One turn moves each row of this set onto another row. After a few examples, where does it send each row asked below?
Nif: [-19 -33  12   3 -12  24  -4 -21   5  36 -36   0  -7 -12 -20 -17  -3   3
  10 -49  -1   0  -6   9  18   2  11 -13 -15  -9]
dopa: [-51  43  -2 -22  -6   0  -9 -19  -6  12   6  -9 -14   0  19   4   7 -14
  28  12 -23  -8   0 -17  -3  18  13  20  -7  -4]
Rig: [ 26 -59  -4  16  -2 -10  22 -21  32  -3   5 -20   1  18  -4   1  -6 -27
   9   0 -21 -17  -5   0   7 -16   8   4   5  10]
piti: [-20 -38   3  17  -7  -9  -7  27  54  -1  -3 -25  15  -3   4   2   4 -27
   5  14 -22   5  -4  18  -9   2  -3  -4   6  22]
tak: [ 42  33  -1 -37 -10  -9  -3  12   0   1   2 -41   6  -7  11  12  13  15
  -5 -26   3  20  -3  35   0 -13  -2  13  11  -1]
zusil: [-13  -8 -11 -14  -2  13 -20 -48  18 -30  -8  28  21  11  -1  19 -11  -3
  42   1   2  15  -3  -9 -10 -14   3 -14 -37  -4]
nog: [ -5 -22 -14 -13  -9   8  -5   0  25  -7   2  19  16  22  -1  26  -9  -2
  37   4 -36  59  -1   2  -8 -15  14  10 -14 -10]
fek: [-10  22  -7 -28  -8   1 -39   3 -29  16 -18 -29   1   6   2  -3  23  -3
  -3 -46  26  25  21  31   2  -1  20  12   8 -22]
Rafud: [  9  -1  -3 -33  -3 -37  11 -12 -44  -3   9 -20  -8 -18  11   8 -19  20
  12  -6  -5 -21   7  16  22  33  -6  18  22   0]
sezif: [ 17  23 -31  16   5  -1 -25  37 -38   2  -1 -31   0  -7   0  -8  18   1
  -7 -20  17  11   7  20 -13 -11  -4  19  24  17]
riru: [ -3 -11 -17  49  26   6 -12  -1  19 -11 -23 -11  15 -25 -23  14  10 -21
  -4  15  17   8  -4  -7 -32 -22   9   4   3  15]
Zovu: [-26 -34   3  16   8 -22  -9  13   7  27   2  20   3   6 -21   5  -2  13
  16  -8   8 -19  17 -29   1  13 -44 -14 -10   7]
Nipo: [  6 -17 -14 -28  -5  -5  14 -42 -46   1   5 -18   1   1   1   8   4 -23
 -27   2  41   9   1  24   2  16   6  15   9 -14]
fab: [ 34  24  11  -2  -4  -8   1  -1  38   8   3  31   8   0   3  14  -5  35
  17  -4 -32  14   1 -29   6 -13   7  -1   7  -3]
sama: [-35 -35  19  -5   1  27 -12  28  13  16   2  25  -3  19   5   1   1   8
  26 -25  17  17  -7   0   1  -4 -31 -29  -5  12]
Lig: [ 13  15  -3  10  10 -27 -20 -19 -36 -33  24  11   0  -6  27   1  -6   4
 -13  11  41  -9  26  21   0  11   0  14   2   9]
Vupot: [  6   1  40  -4  35  12  15  -2  15 -38  13 -22 -35   3  22  -2   2 -20
  15   0  18  -5  -1  11 -12 -25  15  24  -4 -11]
Fam: [-15 -14  -1  15   0  11  42  13 -36  17  15  -4 -35  -3 -18  -3  11  -7
 -16  -6  -6  22  18  -4   4   2 -13  33 -35   4]

tak goes to sezif
Rig goes to Zovu
Fam goes to dopa
Where do these go?
piti goes to sama
fab goes to riru
Nipo goes to Rafud

One turn moves each row of this set onto another row. After a few examples, where does it send each row asked below?
nevuv: [-57  -3  -2 -26 -17   1 -19   1  26   9  12 -11  -1  26  -4]
Dulun: [  4   7  43 -18   8  -3   6 -28   0 -26   9  -8   3   3   5]
pavud: [-17 -15   5 -29  26 -25   8  -9  -3 -22  -8  -4  39 -10 -25]
miv: [ 31  -8 -14   8  -3 -11   7 -10   9  30 -13  24   7  11 -25]
lol: [-24 -16 -12  10 -24   4  34 -23  17  16  12  -8 -33   9 -29]
Vob: [-55  -7  -9 -10  -8 -13   5   4   1   7 -12  19   8  51  12]
bipu: [-25 -10  -3 -16  15 -32  26   4 -13   0 -28  25  28  27  -8]
Bezas: [-36 -21   2 -44  -7 -16 -17   4   7  -3   2 -32  30  -2  -8]
safa: [-30 -23  -7 -26  11 -28   6  13 -23   2 -26  13  30  27 -17]
did: [-11 -26  -3  15 -13   3 -16  -6 -40 -21 -13  39  -3  22   0]
Zofen: [  3 -30  10  14  13  -4   6 -52  -1   4  31  -5  18   7 -13]
rarar: [-11 -21 -15  31   4   1 -18   1 -19  -6 -18  19  39  29  -1]
Rabir: [ 14 -15 -19   1 -29   0   8 -24  31   1  -3 -21  12  -8  23]
Roveb: [-31 -32  10  11  -6   0  11 -21  -4 -13  25 -39  32  -9  -5]
zakub: [ -6  12  17  -1   5   4  -1  -9  -8 -27 -20  29 -17  33   4]
voluk: [-25  17  23 -12 -13  10  12  -7   6 -17  -5   6 -38  25  -5]
Fegu: [  8 -31 -11  -7 -12 -31   3 -21   0  13  35 -13   6 -24  17]
pum: [-24  -9 -24   5 -43   9   4  18  24  -4 -16 -27   8  -5   2]
tulo: [-11 -18   1 -12 -54   2  -5  -1   2 -17   0 -20  -7 -16  24]
Dula: [-24 -26   5 -37  17 -27  -9   0 -13  -8  -8 -11  43   2 -21]
zusul: [ -1  -7  -1   7  -6  13 -17 -40 -26  -1  14 -20  30 -20   5]
kezo: [ -5 -32  33  -9 -15  -7   2 -29 -24  -8  33 -17  13 -18  -5]
sitad: [  9   2   0   6   5  -1  10 -19 -38  29  -3   8  15 -11 -39]
ruz: [-24 -25 -44   9 -24 -11   3  -3  -5  -1   7  20 -37   1   0]
favi: [ 18  14  36 -15  11 -12   8  -8  -7  -9 -13  19   1  20  -7]
Lir: [-28  -5   0 -39  -1  -6 -20  -4  27 -11   6 -23  25 -13 -16]
niku: [ 34 -16  19 -11 -14 -21  -2   5 -26  15  -8  21  19  -4 -13]
tid: [-46  -3 -11  19 -26  19  20 -27 -29  12   6  -4 -18  11  -5]
gumat: [-23 -28 -28  -4 -29 -19  12 -13   7   1  29 -14 -26 -18  10]
gidu: [  2 -25 -36  12   2 -23  -8  -3 -20  13   6  39 -16  10 -12]
Zek: [-46 -14  -8  23 -15   8   8   9  -6  16   1   4 -11  28 -44]
vis: [ 13 -13  12   3  -5 -20  14   9  -5  33  -1 -11  43   2 -21]
Muno: [ -3   3 -32  21 -19  10   6  -8 -34   3 -36  19   6   5   4]
Luput: [-62 -18  -4 -34 -22  -9 -11   9   7   6  -1 -21   6  23  -3]
muba: [ -7   9  -7  -5 -44  11   5 -12  -2  33   4 -28   1 -16   8]
Mebel: [-32 -16   4  -2 -44   4  11   7 -16   7   2  13 -40  12 -23]
fakik: [-13 -23 -34  29  -8  14  -4 -29   2 -21 -14  25  -6  24   2]
butu: [-58 -22 -15 -22  -9 -15  -1  15 -11   3 -22   8  10  41  -2]
tapeg: [ 19 -31 -15   2  10 -33  -9 -19 -19  15  25  20  13  -6  -1]
vibi: [ -5  16  27 -22 -19   5   5 -12  20 -27  -2 -16 -15   2  14]

pavud goes to nevuv
Fegu goes to ruz
Where do these go?
zusul goes to tid
rarar goes to Roveb
fakik goes to Zofen
kezo goes to Mebel
Bezas goes to butu
voluk goes to favi

